Here are some points, one per row:
array([-1.76, 0.48, -1.10, -1.53, -0.25, -1.95, -1.91, 0.13, 0.42, 0.43, -2.02, 1.06, -1.74, -1.50, -1.45, -1.80, -0.97, 1.04, -1.28, -1.26, -1.68, 1.37, -1.05, -0.84])
array([-0.08, 1.03, -1.46, -0.63, 1.28, -1.86, -0.68, 0.09, 0.31, 0.42, -1.49, -0.83, 0.96, -0.92, -1.46, -0.40, 0.10, 1.70, -1.04, -0.93, -0.61, 1.53, 0.52, -1.01])
array([-1.53, 1.18, 0.31, -1.30, 1.26, 0.17, -1.46, 1.05, 0.49, 1.21, -1.24, 0.44, 1.00, -0.82, -1.17, -0.56, 1.31, -0.33, -0.89, -0.84, 0.64, -0.17, 1.09, -1.28])
array([0.94, 0.14, -0.64, -1.22, 0.64, 0.46, -0.53, -0.18, 0.78, -0.14, -0.90, -0.14, 0.75, 1.24, -1.68, -1.35, 0.72, 0.01, -1.60, -0.39, 1.59, -1.12, 1.72, -0.62])
array([0.99, 1.13, 0.55, -1.27, -0.05, 1.74, -0.60, 0.72, 0.05, 1.04, -1.27, -0.97, 0.74, 1.03, -0.37, -0.74, 0.72, 0.74, -0.23, -0.57, 0.42, 0.84, 1.02, -0.86])
array([-0.84, 0.74, 0.35, -0.39, -2.23, 0.29, -0.56, 1.23, 0.21, 2.04, 0.29, -0.20, 0.63, 0.51, 0.38, 0.21, 0.80, 0.61, -0.97, 0.74, -0.48, 0.92, 1.87, -0.81])
array([1.00, 0.29, -0.34, -0.51, 0.34, 1.10, -0.29, 2.17, 1.29, 0.75, 0.80, 0.40, -0.67, 1.47, -0.77, 1.21, -0.90, 1.44, -0.53, 0.83, -0.16, 0.97, 1.34, -0.38])
array([0.27, 0.34, 0.41, -0.35, -1.27, 0.79, 1.55, 0.78, -0.22, -1.61, -1.43, 0.90, -2.39, 1.23, -0.66, 1.12, -0.02, 0.63, -0.56, 0.55, 0.58, 0.52, 1.03, -1.29])
array([0.55, 0.12, -0.15, -0.39, -2.70, -0.71, 0.77, 1.66, -0.48, -1.64, -0.59, 0.52, 1.79, -0.15, -0.33, 0.06, 0.93, 0.28, 0.76, 0.99, 0.58, 0.52, 0.81, 0.27])
array([0.50, 0.92, -0.77, 0.29, -2.21, 0.21, 0.72, 0.33, 0.89, -1.13, 0.09, 2.11, 1.41, 0.12, -0.21, 1.06, -0.59, 1.37, -0.73, 0.24, 1.18, -0.94, -0.37, 0.12])
array([-0.77, 1.45, -1.66, 0.29, 0.11, 1.45, 0.83, -0.29, -0.91, -1.02, 0.39, 1.70, 1.28, 0.26, 0.47, 1.15, 1.07, -0.35, 0.45, 0.94, 0.17, 1.03, -0.52, 0.51])
array([1.20, -0.10, -0.42, -0.26, 1.05, 0.64, 0.63, -0.18, -1.73, -1.03, 1.38, 1.11, 1.13, -0.99, 0.11, 1.31, 0.46, -0.43, -0.65, 1.45, -0.79, 1.98, -0.60, -0.32])
array([1.28, 0.27, -0.33, 0.20, -1.21, 0.83, 0.07, -0.52, -1.93, 0.68, 1.45, 0.48, 0.21, -1.37, -0.36, 0.75, 1.41, 0.33, -0.02, 1.28, 0.02, -1.67, -1.80, -0.35])
array([0.25, -1.31, -1.37, 0.81, -1.04, 1.73, -1.38, -0.26, -2.45, -0.91, 0.93, 0.06, -1.05, -0.93, 0.66, 0.38, 0.06, -1.41, 0.03, 0.44, 0.10, -0.69, -0.70, -0.27])
array([0.22, -1.18, -0.18, 1.20, 1.73, -0.80, -1.06, 0.13, -1.45, -0.85, 0.32, 0.22, -1.53, -0.43, 1.30, 0.39, 1.64, 1.29, 0.58, 0.59, 0.68, -0.53, -1.18, 0.12])
array([1.38, -0.52, -0.35, 1.00, 0.43, -2.30, -0.86, -0.32, 0.15, -0.44, 0.42, -0.27, -1.76, -0.32, 0.67, 1.05, 1.19, -1.68, 0.04, -0.22, 1.19, 0.50, -0.77, 0.81])
array([1.85, 1.58, 0.61, 0.23, 0.05, -2.07, -1.02, -1.73, 0.53, -1.46, -0.03, -0.57, -1.05, -0.64, 1.22, 0.17, -0.93, -1.54, 1.39, 0.60, 0.45, -0.74, -0.14, -0.13])
array([-0.48, -1.31, 0.16, -0.35, 0.78, -1.02, -0.51, -1.08, 1.76, -0.19, -0.50, -1.35, -0.53, -1.43, 1.31, 1.05, -0.25, -0.67, 0.32, 0.59, -1.21, -1.97, 0.09, 1.01])
array([0.36, -1.31, 0.23, 0.52, 0.91, 0.10, 0.90, -0.66, 0.15, 1.63, -0.29, -1.61, -0.11, -2.14, 1.21, -0.85, -1.31, -0.91, 0.13, -0.18, 1.50, -0.42, -0.53, 0.20])
array([-1.99, -1.77, 0.81, 0.66, 0.51, 0.30, -0.17, -1.47, 0.86, 0.13, 0.13, -1.33, 1.74, 0.59, 0.35, -0.01, -1.46, -0.07, 1.64, 0.25, 1.53, 0.80, -0.81, 0.64])
array([-2.04, -0.08, 1.20, 0.60, 0.57, -0.43, 0.14, -0.61, 0.25, -0.14, 0.92, -1.50, 0.98, 1.91, 0.76, -0.18, -1.67, -0.08, 0.44, -0.68, -0.52, -1.12, -1.14, 0.57])
array([-1.99, 0.02, 1.12, -0.05, 0.61, 0.03, 2.02, -0.28, -0.33, 0.64, 1.51, -1.06, -0.77, 1.25, 0.65, -0.87, -1.16, 0.16, 1.00, -1.33, 0.27, -1.42, -0.12, 1.42])
array([0.43, -0.99, 1.22, 0.97, 0.22, 1.08, 1.57, -0.61, 1.83, 0.10, 1.27, -0.28, -0.53, 0.99, -0.20, -1.97, 0.05, -0.92, 1.18, -1.79, -2.49, -0.36, -0.43, 0.63])
array([0.29, -1.10, 1.81, 1.50, 0.47, 0.20, 1.84, -0.09, -0.47, 1.52, -0.14, 1.12, -0.49, 1.04, -0.43, -1.18, -1.21, -1.21, 0.55, -1.30, -2.94, 0.17, 0.66, 1.86])
Along one direction, these points spread out more than along any other. Take the direction at right angles to it along which they spread out most. Go by this last direction. How many in every 100 of the points above lie lower along it than each point below? Answers are rounded to whole numbers. More than half of the points above lie lower than the first one.
array([1.00, 0.29, -0.34, -0.51, 0.34, 1.10, -0.29, 2.17, 1.29, 0.75, 0.80, 0.40, -0.67, 1.47, -0.77, 1.21, -0.90, 1.44, -0.53, 0.83, -0.16, 0.97, 1.34, -0.38]) >> 54
array([0.27, 0.34, 0.41, -0.35, -1.27, 0.79, 1.55, 0.78, -0.22, -1.61, -1.43, 0.90, -2.39, 1.23, -0.66, 1.12, -0.02, 0.63, -0.56, 0.55, 0.58, 0.52, 1.03, -1.29]) >> 38
array([1.28, 0.27, -0.33, 0.20, -1.21, 0.83, 0.07, -0.52, -1.93, 0.68, 1.45, 0.48, 0.21, -1.37, -0.36, 0.75, 1.41, 0.33, -0.02, 1.28, 0.02, -1.67, -1.80, -0.35]) >> 0
array([0.99, 1.13, 0.55, -1.27, -0.05, 1.74, -0.60, 0.72, 0.05, 1.04, -1.27, -0.97, 0.74, 1.03, -0.37, -0.74, 0.72, 0.74, -0.23, -0.57, 0.42, 0.84, 1.02, -0.86]) >> 75
array([0.22, -1.18, -0.18, 1.20, 1.73, -0.80, -1.06, 0.13, -1.45, -0.85, 0.32, 0.22, -1.53, -0.43, 1.30, 0.39, 1.64, 1.29, 0.58, 0.59, 0.68, -0.53, -1.18, 0.12]) >> 13
array([0.94, 0.14, -0.64, -1.22, 0.64, 0.46, -0.53, -0.18, 0.78, -0.14, -0.90, -0.14, 0.75, 1.24, -1.68, -1.35, 0.72, 0.01, -1.60, -0.39, 1.59, -1.12, 1.72, -0.62]) >> 67
array([-0.48, -1.31, 0.16, -0.35, 0.78, -1.02, -0.51, -1.08, 1.76, -0.19, -0.50, -1.35, -0.53, -1.43, 1.31, 1.05, -0.25, -0.67, 0.32, 0.59, -1.21, -1.97, 0.09, 1.01]) >> 42
array([0.29, -1.10, 1.81, 1.50, 0.47, 0.20, 1.84, -0.09, -0.47, 1.52, -0.14, 1.12, -0.49, 1.04, -0.43, -1.18, -1.21, -1.21, 0.55, -1.30, -2.94, 0.17, 0.66, 1.86]) >> 83
